In the data rows, 128 means zero.
Here are some points, one per row:
np.array([117, 131, 127, 134, 75, 142, 135, 99, 168, 141, 114, 107, 128,
          129, 99, 89, 134, 89, 137, 192, 147, 151, 155, 143])
np.array([130, 156, 196, 55, 186, 155, 168, 144, 151, 220, 162, 118, 126,
          215, 68, 124, 105, 163, 91, 119, 65, 156, 117, 148])
np.array([192, 114, 125, 113, 140, 110, 184, 113, 92, 96, 135, 142, 99,
          96, 98, 145, 85, 160, 67, 165, 102, 156, 94, 80])
np.array([122, 85, 98, 113, 160, 128, 87, 126, 188, 121, 117, 137, 106,
          114, 118, 163, 124, 150, 129, 156, 125, 161, 142, 118])
np.array([129, 114, 164, 97, 168, 132, 87, 193, 103, 120, 133, 154, 116,
          91, 137, 124, 159, 127, 164, 122, 149, 126, 172, 152])
np.array([138, 120, 89, 115, 116, 150, 127, 130, 127, 112, 133, 115, 152,
          150, 158, 158, 133, 142, 122, 126, 149, 129, 172, 155])
np.array([195, 107, 175, 141, 113, 176, 105, 60, 137, 175, 83, 110, 83,
          101, 233, 162, 47, 60, 140, 159, 102, 105, 115, 163])
np.array([99, 97, 143, 163, 109, 125, 153, 147, 157, 71, 130, 118, 137,
          137, 105, 106, 130, 134, 138, 104, 138, 152, 148, 132])
np.array([107, 106, 103, 114, 129, 137, 186, 86, 97, 129, 89, 155, 186,
          161, 100, 26, 125, 63, 157, 95, 98, 107, 143, 118])
np.array([96, 129, 152, 108, 149, 126, 145, 80, 136, 123, 155, 123, 138,
          207, 167, 153, 88, 133, 111, 96, 176, 79, 201, 177])
np.array([158, 136, 149, 159, 105, 143, 152, 150, 144, 166, 93, 156, 189,
          144, 131, 154, 101, 130, 157, 147, 146, 186, 132, 117])
np.array([96, 93, 120, 143, 114, 132, 131, 192, 121, 102, 110, 81, 130,
          116, 148, 126, 103, 167, 119, 136, 154, 131, 131, 129])
np.array([118, 117, 121, 112, 122, 124, 110, 132, 106, 109, 106, 140, 136,
          145, 152, 161, 136, 143, 153, 140, 116, 153, 123, 137])
np.array([139, 135, 191, 86, 91, 143, 96, 172, 166, 124, 76, 217, 108,
          91, 132, 78, 97, 78, 155, 77, 178, 96, 69, 136])
np.array([165, 81, 102, 140, 159, 162, 130, 108, 197, 78, 118, 84, 155,
          143, 162, 135, 175, 98, 119, 116, 136, 90, 66, 98])
np.array([127, 123, 170, 161, 156, 127, 129, 108, 117, 125, 95, 161, 99,
          111, 154, 81, 94, 181, 85, 161, 115, 123, 93, 152])
np.array([160, 122, 100, 124, 94, 80, 128, 163, 145, 154, 84, 138, 135,
          177, 139, 125, 160, 156, 117, 96, 78, 103, 108, 118])
np.array([91, 95, 138, 108, 122, 123, 151, 175, 112, 181, 102, 113, 112,
          127, 115, 148, 126, 212, 163, 136, 136, 93, 67, 131])
np.array([51, 74, 94, 149, 115, 155, 164, 154, 133, 173, 110, 145, 79,
          130, 136, 158, 144, 60, 113, 117, 50, 132, 130, 83])
np.array([90, 106, 184, 121, 160, 110, 154, 103, 125, 165, 149, 156, 147,
          106, 105, 79, 143, 99, 35, 142, 212, 159, 146, 75])
np.array([86, 173, 140, 105, 96, 136, 136, 139, 126, 107, 137, 83, 98,
          158, 119, 92, 92, 116, 144, 118, 163, 95, 130, 108])
np.array([105, 157, 111, 116, 119, 78, 131, 126, 183, 105, 175, 132, 109,
          102, 131, 153, 178, 70, 61, 167, 76, 113, 114, 120])
np.array([140, 225, 109, 40, 100, 151, 141, 92, 128, 75, 126, 187, 206,
          112, 173, 174, 150, 117, 120, 131, 116, 134, 96, 157])
np.array([111, 95, 132, 172, 138, 104, 197, 114, 118, 146, 111, 124, 205,
          62, 107, 126, 114, 108, 118, 105, 107, 128, 119, 166])
np.array([114, 158, 159, 150, 141, 158, 134, 135, 103, 123, 154, 83, 75,
          65, 197, 72, 179, 138, 103, 124, 138, 82, 149, 117])
np.array([117, 114, 140, 120, 87, 140, 118, 62, 157, 168, 92, 76, 141,
          80, 127, 142, 129, 141, 131, 65, 113, 154, 135, 123])
np.array([158, 167, 134, 204, 113, 95, 113, 166, 132, 180, 151, 125, 140,
          139, 143, 169, 118, 124, 120, 106, 139, 171, 147, 101])
np.array([142, 101, 127, 168, 140, 161, 154, 156, 128, 100, 139, 149, 119,
          108, 83, 150, 85, 113, 90, 124, 128, 146, 183, 198])
np.array([91, 78, 123, 100, 84, 103, 106, 118, 107, 99, 125, 127, 111,
          145, 115, 107, 137, 150, 141, 149, 146, 152, 136, 161])
np.array([107, 129, 111, 91, 96, 114, 133, 106, 98, 113, 105, 104, 128,
          124, 126, 132, 155, 150, 159, 142, 146, 145, 155, 145])
np.array([86, 166, 129, 116, 119, 176, 150, 125, 127, 130, 118, 161, 115,
          126, 134, 129, 109, 141, 123, 197, 151, 174, 92, 94])
np.array([149, 178, 165, 175, 118, 160, 138, 157, 101, 152, 138, 102, 119,
          99, 119, 113, 143, 119, 164, 150, 115, 163, 121, 165])
np.array([124, 120, 144, 126, 97, 148, 84, 95, 20, 128, 134, 108, 131,
          116, 142, 126, 158, 151, 142, 115, 91, 168, 123, 131])
np.array([132, 183, 122, 194, 146, 201, 141, 58, 142, 134, 159, 143, 80,
          149, 89, 131, 140, 188, 165, 73, 148, 112, 111, 96])
np.array([48, 143, 150, 174, 77, 142, 122, 123, 136, 129, 213, 158, 96,
          136, 137, 177, 131, 69, 107, 103, 113, 126, 91, 115])
np.array([213, 159, 105, 178, 153, 157, 180, 136, 80, 103, 156, 132, 99,
          152, 71, 101, 157, 86, 154, 173, 105, 84, 115, 150])
np.array([154, 124, 88, 139, 114, 127, 127, 157, 145, 134, 120, 119, 117,
          120, 128, 121, 123, 160, 137, 143, 173, 151, 154, 117])
np.array([98, 176, 149, 206, 116, 50, 100, 130, 172, 162, 119, 148, 172,
          150, 138, 95, 109, 136, 193, 178, 93, 27, 116, 109])
np.array([129, 184, 147, 131, 183, 62, 140, 125, 159, 68, 104, 93, 119,
          90, 151, 87, 129, 125, 168, 45, 99, 221, 119, 68])
np.array([174, 189, 182, 134, 93, 150, 100, 165, 158, 78, 43, 97, 116,
          196, 101, 99, 150, 123, 69, 113, 70, 143, 198, 114])
np.array([152, 84, 152, 80, 113, 102, 157, 136, 114, 82, 148, 153, 98,
          169, 99, 139, 116, 83, 161, 105, 126, 125, 79, 115])
np.array([109, 149, 107, 99, 109, 147, 144, 156, 98, 98, 136, 132, 103,
          117, 137, 109, 128, 132, 147, 151, 161, 137, 124, 109])
np.array([152, 114, 96, 113, 137, 95, 148, 95, 141, 139, 99, 151, 99,
          82, 107, 99, 197, 130, 141, 176, 136, 122, 121, 124])
np.array([152, 169, 42, 128, 102, 51, 74, 124, 88, 184, 131, 187, 99,
          87, 83, 94, 66, 129, 71, 63, 137, 109, 160, 140])
np.array([145, 112, 98, 100, 133, 160, 79, 211, 100, 181, 200, 73, 172,
          125, 167, 69, 112, 93, 127, 130, 94, 158, 77, 114])
np.array([106, 155, 155, 105, 182, 91, 136, 95, 89, 174, 165, 136, 143,
          136, 158, 146, 195, 140, 155, 100, 123, 128, 132, 167])
np.array([140, 115, 79, 140, 150, 124, 190, 114, 166, 138, 173, 120, 141,
          171, 196, 87, 108, 155, 142, 113, 191, 144, 101, 145])
np.array([140, 134, 85, 107, 138, 168, 132, 114, 185, 155, 129, 137, 73,
          124, 115, 145, 172, 156, 110, 128, 131, 132, 132, 175])
np.array([130, 97, 104, 132, 114, 117, 126, 116, 132, 132, 113, 123, 105,
          122, 122, 119, 147, 141, 152, 141, 168, 137, 134, 173])
np.array([212, 73, 185, 118, 28, 98, 125, 95, 144, 116, 192, 112, 115,
          126, 116, 120, 132, 167, 116, 75, 100, 93, 98, 119])
np.array([143, 127, 121, 146, 129, 78, 131, 138, 139, 132, 139, 162, 156,
          147, 170, 165, 126, 129, 118, 146, 139, 163, 134, 124])
np.array([125, 104, 121, 162, 183, 143, 101, 150, 134, 106, 122, 161, 94,
          124, 137, 146, 177, 146, 119, 72, 122, 98, 137, 138])
np.array([75, 160, 111, 185, 126, 121, 127, 116, 77, 55, 93, 129, 163,
          155, 139, 144, 94, 174, 55, 140, 112, 112, 43, 153])
np.array([109, 123, 193, 88, 191, 94, 113, 114, 161, 107, 116, 108, 124,
          80, 115, 129, 77, 153, 119, 159, 106, 94, 155, 115])
np.array([178, 123, 157, 118, 117, 96, 162, 148, 64, 144, 131, 125, 139,
          148, 178, 152, 167, 102, 68, 145, 165, 72, 178, 63])
np.array([119, 117, 136, 124, 100, 110, 104, 98, 140, 115, 151, 127, 104,
          146, 126, 141, 141, 125, 157, 148, 143, 177, 155, 136])
np.array([93, 144, 110, 129, 112, 165, 146, 136, 128, 156, 74, 105, 145,
          94, 116, 143, 159, 146, 124, 142, 117, 116, 180, 128])
np.array([139, 165, 133, 128, 158, 90, 94, 129, 121, 138, 89, 0, 135,
          113, 36, 182, 130, 55, 103, 118, 204, 95, 53, 168])
np.array([140, 70, 153, 150, 181, 103, 122, 126, 121, 98, 131, 143, 162,
          151, 150, 137, 162, 126, 162, 164, 107, 144, 155, 165])
np.array([157, 137, 92, 102, 129, 125, 116, 135, 164, 159, 157, 120, 163,
          136, 139, 128, 131, 160, 158, 166, 161, 128, 135, 94])
np.array([124, 135, 108, 114, 123, 169, 89, 135, 171, 90, 234, 121, 192,
          84, 105, 76, 86, 145, 108, 145, 67, 96, 157, 159])
np.array([129, 132, 128, 150, 182, 94, 75, 115, 90, 97, 144, 134, 83,
          153, 98, 136, 80, 94, 182, 151, 123, 151, 129, 139])
np.array([133, 101, 90, 141, 183, 182, 7, 67, 106, 143, 100, 144, 162,
          171, 113, 85, 132, 111, 77, 113, 133, 139, 109, 66])
np.array([123, 154, 45, 82, 165, 115, 166, 146, 114, 142, 101, 92, 63,
          134, 171, 127, 54, 93, 136, 115, 82, 116, 146, 142])
np.array([131, 105, 121, 118, 138, 160, 146, 103, 90, 100, 140, 106, 148,
          99, 86, 193, 71, 141, 189, 119, 113, 75, 173, 9])
np.array([114, 136, 140, 113, 118, 139, 92, 162, 135, 138, 126, 166, 126,
          162, 111, 165, 153, 122, 141, 155, 158, 110, 123, 110])
np.array([152, 122, 142, 138, 161, 178, 142, 184, 138, 127, 126, 177, 179,
          77, 106, 171, 125, 112, 124, 54, 138, 100, 116, 146])
np.array([103, 120, 106, 117, 98, 109, 108, 116, 124, 129, 140, 138, 139,
          118, 113, 156, 140, 148, 167, 162, 140, 152, 155, 151])
np.array([110, 96, 115, 113, 119, 114, 113, 140, 114, 135, 122, 130, 150,
          158, 137, 140, 160, 152, 121, 116, 131, 131, 115, 129])
There is one direction along which these points spread out most. Take the direction at right angles to it along which they spread out most. Go by this last direction. Where along it does each point below lie, from 0 to 99? 50 is the average, and the first point above lies past it. One standard deviation of the points above along it is 16.
np.array([165, 81, 102, 140, 159, 162, 130, 108, 197, 78, 118, 84, 155,
          143, 162, 135, 175, 98, 119, 116, 136, 90, 66, 98]) 36
np.array([152, 122, 142, 138, 161, 178, 142, 184, 138, 127, 126, 177, 179,
          77, 106, 171, 125, 112, 124, 54, 138, 100, 116, 146]) 33
np.array([213, 159, 105, 178, 153, 157, 180, 136, 80, 103, 156, 132, 99,
          152, 71, 101, 157, 86, 154, 173, 105, 84, 115, 150]) 60
np.array([117, 131, 127, 134, 75, 142, 135, 99, 168, 141, 114, 107, 128,
          129, 99, 89, 134, 89, 137, 192, 147, 151, 155, 143]) 64
np.array([129, 184, 147, 131, 183, 62, 140, 125, 159, 68, 104, 93, 119,
          90, 151, 87, 129, 125, 168, 45, 99, 221, 119, 68]) 74
np.array([90, 106, 184, 121, 160, 110, 154, 103, 125, 165, 149, 156, 147,
          106, 105, 79, 143, 99, 35, 142, 212, 159, 146, 75]) 38
np.array([117, 114, 140, 120, 87, 140, 118, 62, 157, 168, 92, 76, 141,
          80, 127, 142, 129, 141, 131, 65, 113, 154, 135, 123]) 63
np.array([122, 85, 98, 113, 160, 128, 87, 126, 188, 121, 117, 137, 106,
          114, 118, 163, 124, 150, 129, 156, 125, 161, 142, 118]) 60
np.array([86, 173, 140, 105, 96, 136, 136, 139, 126, 107, 137, 83, 98,
          158, 119, 92, 92, 116, 144, 118, 163, 95, 130, 108]) 65
np.array([152, 169, 42, 128, 102, 51, 74, 124, 88, 184, 131, 187, 99,
          87, 83, 94, 66, 129, 71, 63, 137, 109, 160, 140]) 62
np.array([132, 183, 122, 194, 146, 201, 141, 58, 142, 134, 159, 143, 80,
          149, 89, 131, 140, 188, 165, 73, 148, 112, 111, 96]) 52
np.array([48, 143, 150, 174, 77, 142, 122, 123, 136, 129, 213, 158, 96,
          136, 137, 177, 131, 69, 107, 103, 113, 126, 91, 115]) 22
np.array([130, 156, 196, 55, 186, 155, 168, 144, 151, 220, 162, 118, 126,
          215, 68, 124, 105, 163, 91, 119, 65, 156, 117, 148]) 20
